In the rows, zero is written as 128.
Rotation paths and how fast each direction turns (deg/step)
Each turn is a multiple of 5 degrees from 10 to 175, or 0.
Each row of a path follows its step; steps can be skipped.
Rotation 1:
step 4: [125 114 118 125 130 125 125 132 133 135 133 128 121 122 138 111 131 119
 139 131 116 136 125 129 130 138 136 115 139 123 131 139 138 138 136 129
 130 130 131 132 126 123 120 136 113 115 122 141 127 134 116 121 116 130
 133 123 125 128 126 120 141 138 137 122 127 111 125 134 128 111 126 123
 127 125 118 121 132 136 132]
step 7: [128 131 122 125 136 124 123 143 127 125 119 121 144 124 141 133 123 133
 129 126 144 122 128 128 139 139 134 125 137 129 133 133 145 124 128 138
 143 117 123 134 130 132 130 134 125 131 132 124 127 141 112 120 112 129
 129 130 128 137 123 126 119 117 122 116 125 124 125 129 124 109 125 137
 127 137 120 123 132 129 140]
step 8: [134 127 130 119 123 123 132 132 134 132 126 127 129 144 133 130 116 125
 126 136 121 139 131 123 135 136 142 136 134 131 120 126 137 125 126 123
 127 126 112 129 131 133 121 129 125 120 124 131 141 130 130 122 113 117
 136 124 131 119 113 140 133 132 141 127 124 125 135 125 121 112 137 134
 133 141 116 130 135 128 152]
step 11: [127 134 135 128 132 119 119 122 139 128 109 126 126 122 141 128 115 129
 138 119 126 134 134 125 130 123 140 127 119 123 133 139 132 147 118 113
 135 125 124 120 134 129 113 134 127 129 126 136 129 142 122 135 111 130
 138 115 120 141 128 131 123 131 137 115 129 124 132 123 127 120 121 124
 129 129 119 123 122 134 129]
step 16: [130 127 122 127 126 124 124 135 140 136 120 124 119 137 138 136 141 122
 135 125 122 134 134 124 129 129 128 123 142 123 134 136 129 128 126 127
 135 132 121 125 126 109 128 133 116 119 114 119 127 139 109 126 119 131
 124 114 130 127 124 123 110 111 141 133 122 127 131 116 133 123 128 121
 121 133 120 135 125 123 135]
step 18: [122 127 130 124 132 129 122 118 122 143 122 129 127 126 125 133 121 133
 139 118 133 126 134 132 140 125 125 126 124 128 129 124 143 128 112 131
 122 122 116 126 140 135 114 130 144 119 134 127 142 127 122 129 119 129
 118 125 130 132 126 131 121 136 142 125 121 117 129 127 109 116 140 133
 128 139 126 118 141 132 143]
step 24: [124 125 132 122 130 126 129 131 125 136 131 125 120 123 138 136 136 140
 135 131 132 123 133 122 136 141 126 121 128 133 120 122 130 116 133 119
 133 135 137 124 126 121 142 135 132 126 122 132 135 142 119 138 119 122
 133 113 133 123 124 136 136 122 150 116 120 134 130 137 113 120 127 123
 127 115 117 117 143 130 130]
[125 124 130 127 128 129 128 130 126 128 129 126 127 126 126 130 128 129
 131 127 130 127 126 124 131 127 124 125 130 127 128 127 129 129 130 125
 126 127 126 127 127 131 130 128 129 126 128 127 132 127 127 129 132 128
 125 129 126 129 127 129 128 127 131 126 128 129 131 126 128 127 132 128
 127 126 129 126 126 128 126] | 120
[129 125 128 129 129 130 127 128 125 126 132 127 127 126 130 126 128 126
 126 130 130 126 127 126 127 126 124 129 128 128 129 126 129 127 130 129
 130 127 127 127 126 127 126 125 125 129 129 128 126 127 126 130 126 131
 129 130 128 127 128 127 129 129 125 124 128 127 127 128 127 124 125 123
 128 129 128 126 129 131 128] | 140
[131 130 126 130 129 130 124 126 127 131 129 128 129 126 130 127 128 132
 128 128 126 126 128 124 126 129 126 127 130 132 127 126 127 127 126 128
 129 128 131 128 128 128 129 126 132 125 129 126 125 127 125 129 127 123
 129 127 128 133 130 130 129 127 126 129 130 131 126 130 126 128 129 128
 127 128 128 127 126 127 128] | 100
Rotation 2:
step 7: [125 139 123 112 128 117 133 113 115 135 136 129 133 139 121 116 132 122
 134 120 118 125 129 131 121 110 124 122 133 123 142 122 120 123 134 125
 113 137 127 126 124 115 129 135 130 117 132 127 119 128 112 120 128 124
 128 126 126 126 120 124 128 129 124 149 134 130 120 122 131 115 123 129
 122 127 129 142 124 132 110]
step 12: [117 123 135 125 113 127 119 131 113 116 120 132 116 136 125 130 130 132
 140 129 127 130 124 121 120 128 133 137 140 124 127 130 124 127 134 129
 130 143 127 134 115 137 132 138 139 122 134 137 109 120 120 124 137 130
 133 122 116 119 119 129 129 130 124 136 132 118 119 122 130 121 130 136
 132 136 118 139 122 134 105]
step 13: [122 133 130 118 113 123 120 125 115 118 117 145 127 122 120 126 123 127
 131 117 127 130 134 127 118 134 128 125 140 125 145 124 150 122 136 116
 133 130 140 118 118 116 135 145 128 128 125 138 120 131 137 133 139 135
 116 117 119 128 132 119 132 126 140 130 140 127 126 131 137 131 127 130
 133 129 128 129 128 124 134]
step 15: [121 130 130 122 117 115 129 134 120 135 114 137 133 121 124 122 121 127
 125 118 127 127 128 129 119 126 125 121 132 134 138 123 127 130 125 129
 105 142 123 141 105 134 122 123 130 129 133 132 116 135 135 117 142 120
 126 139 137 115 137 135 128 127 130 141 124 123 139 126 126 116 131 123
 131 120 122 129 121 131 112]
step 17: [119 134 139 110 107 118 129 126 120 120 133 127 117 127 135 119 131 116
 138 138 134 140 111 124 122 125 128 126 130 123 131 118 117 119 124 139
 122 135 136 131 136 111 129 122 131 118 139 119 120 123 122 131 133 134
 119 129 123 128 121 131 122 140 123 132 127 125 128 137 138 116 136 124
 122 130 119 128 134 135 118]
step 26: [129 130 125 113 119 116 132 138 115 137 124 137 131 116 116 119 125 122
 132 129 132 134 136 128 121 126 131 130 134 129 134 136 117 136 124 130
 114 146 134 126 123 119 133 142 139 124 140 130 130 116 131 114 138 131
 126 133 136 126 136 130 123 123 143 151 126 121 131 125 130 139 132 117
 135 122 114 130 127 134 128]
step 27: [130 127 121 107 123 118 114 136 127 131 142 123 131 126 131 118 132 121
 137 116 124 135 122 127 110 124 115 117 139 135 139 124 129 128 126 140
 131 136 128 125 135 121 133 121 123 128 136 124 126 135 146 126 128 134
 110 132 123 124 117 137 129 125 143 145 123 126 129 126 143 123 125 129
 129 123 136 122 123 133 123]
[128 124 127 127 126 125 129 129 128 130 126 128 125 130 127 126 126 130
 126 128 128 130 128 127 131 126 125 126 131 125 128 125 129 128 127 126
 125 130 130 129 132 127 129 129 126 129 134 126 130 128 129 127 129 127
 128 129 132 127 131 129 128 128 127 129 130 130 128 128 128 127 127 131
 130 126 130 127 128 130 129] | 35
[131 130 128 126 128 128 127 128 130 128 128 127 131 132 129 127 128 126
 126 129 128 129 128 124 130 129 129 129 132 128 128 125 127 128 128 130
 127 129 126 127 130 127 128 128 130 130 128 127 129 126 131 127 125 131
 130 129 128 130 128 126 126 126 128 128 127 130 131 126 128 124 127 125
 122 125 127 131 130 128 127] | 35
Rotation 3:
step 5: [115 129 110 128 123 136 128 133 134 132 122 132 122 131 119 145 144 120
 127 134 139 133 131 124 128 127 117 131 124 139 139 126 128 128 124 126
 138 129 132 137 138 117 132 114 112 133 116 133 122 130 141 137 126 134
 123 133 128 131 140 127 133 123 135 129 126 109 120 122 124 139 140 131
 119 125 109 119 127 122 128]
step 12: [128 126 130 131 119 124 121 144 140 132 116 127 125 114 133 139 131 128
 122 141 127 110 134 133 129 116 117 134 133 127 131 120 140 133 131 123
 129 130 133 135 130 118 110 118 130 136 123 120 113 113 128 130 137 119
 118 143 141 135 134 115 127 129 128 131 133 124 127 138 125 130 135 116
 124 132 136 133 126 122 138]
step 14: [111 131 119 123 122 142 125 123 134 129 121 135 122 132 128 127 131 125
 121 132 129 112 130 134 131 123 126 133 143 143 133 121 139 119 124 115
 123 119 119 137 132 130 131 126 134 128 112 130 114 133 117 129 116 118
 118 140 141 131 125 137 132 125 127 124 118 117 107 117 129 119 120 129
 134 125 128 123 123 118 134]
step 15: [105 138 121 115 129 126 115 118 128 140 112 117 119 130 127 128 139 133
 127 120 133 129 127 131 131 133 119 134 131 124 119 132 126 116 135 126
 125 123 117 143 139 124 123 122 116 125 135 126 126 130 124 132 120 122
 112 151 134 133 145 137 131 131 137 123 129 120 128 138 133 133 130 129
 134 124 135 124 119 126 125]
step 22: [121 132 125 130 128 133 134 131 129 131 126 111 128 127 130 135 139 127
 126 139 140 130 131 129 132 135 127 129 124 130 133 130 130 131 121 131
 121 131 122 130 131 123 126 124 115 125 118 127 116 129 146 148 119 133
 124 127 132 137 149 106 132 128 131 117 133 109 122 131 116 127 126 123
 117 119 126 127 133 120 150]
step 23: [111 128 123 127 136 133 125 139 113 136 127 126 128 126 138 131 136 123
 121 126 135 119 119 130 122 113 118 134 129 128 135 121 141 133 126 132
 135 119 130 123 126 119 117 126 135 118 111 128 115 128 136 138 124 105
 120 129 131 136 130 124 128 139 124 136 137 115 126 129 128 134 132 135
 116 133 129 134 130 130 149]
step 25: [126 129 126 128 113 126 120 140 139 135 118 133 114 128 131 134 133 111
 127 129 134 118 124 137 122 128 125 144 135 126 128 129 141 126 128 112
 128 130 114 128 126 117 116 144 124 114 133 129 124 128 122 131 132 126
 122 145 139 144 124 132 133 127 129 120 120 129 123 128 118 136 111 130
 126 129 130 133 129 119 142]
[127 129 128 126 132 125 129 127 130 130 128 126 126 129 128 127 127 127
 128 130 126 130 127 131 129 128 128 129 129 128 130 129 131 130 129 129
 133 124 127 130 129 126 127 126 127 127 128 127 130 124 128 126 130 128
 132 126 126 128 128 127 126 124 126 127 131 127 125 125 128 129 130 129
 127 126 129 126 129 129 131] | 60
[127 130 129 125 131 127 130 129 128 131 128 130 127 130 128 133 131 129
 128 128 128 127 126 128 130 127 124 123 129 130 129 127 127 129 130 130
 126 128 127 130 125 127 129 126 129 127 130 129 128 132 129 127 129 132
 128 124 129 129 129 130 129 127 131 128 128 129 128 127 129 126 128 128
 129 127 130 128 126 127 124] | 25
[127 126 128 127 125 129 132 129 128 126 131 128 128 128 128 130 129 127
 130 127 126 128 128 127 126 126 124 130 132 128 130 127 128 127 131 128
 128 128 129 129 127 126 126 130 128 125 122 127 130 126 127 127 130 129
 125 129 126 126 127 129 133 126 128 130 126 129 128 124 129 130 127 128
 126 129 128 126 130 127 128] | 160
[127 126 128 130 127 131 128 128 131 129 129 127 126 129 128 124 130 124
 127 126 125 129 126 129 126 129 128 126 129 128 124 127 131 126 129 126
 127 127 126 130 128 128 129 130 133 128 131 130 130 127 124 128 125 130
 129 131 125 129 130 130 128 126 127 128 126 129 126 127 129 128 128 129
 126 126 129 131 126 126 127] | 65
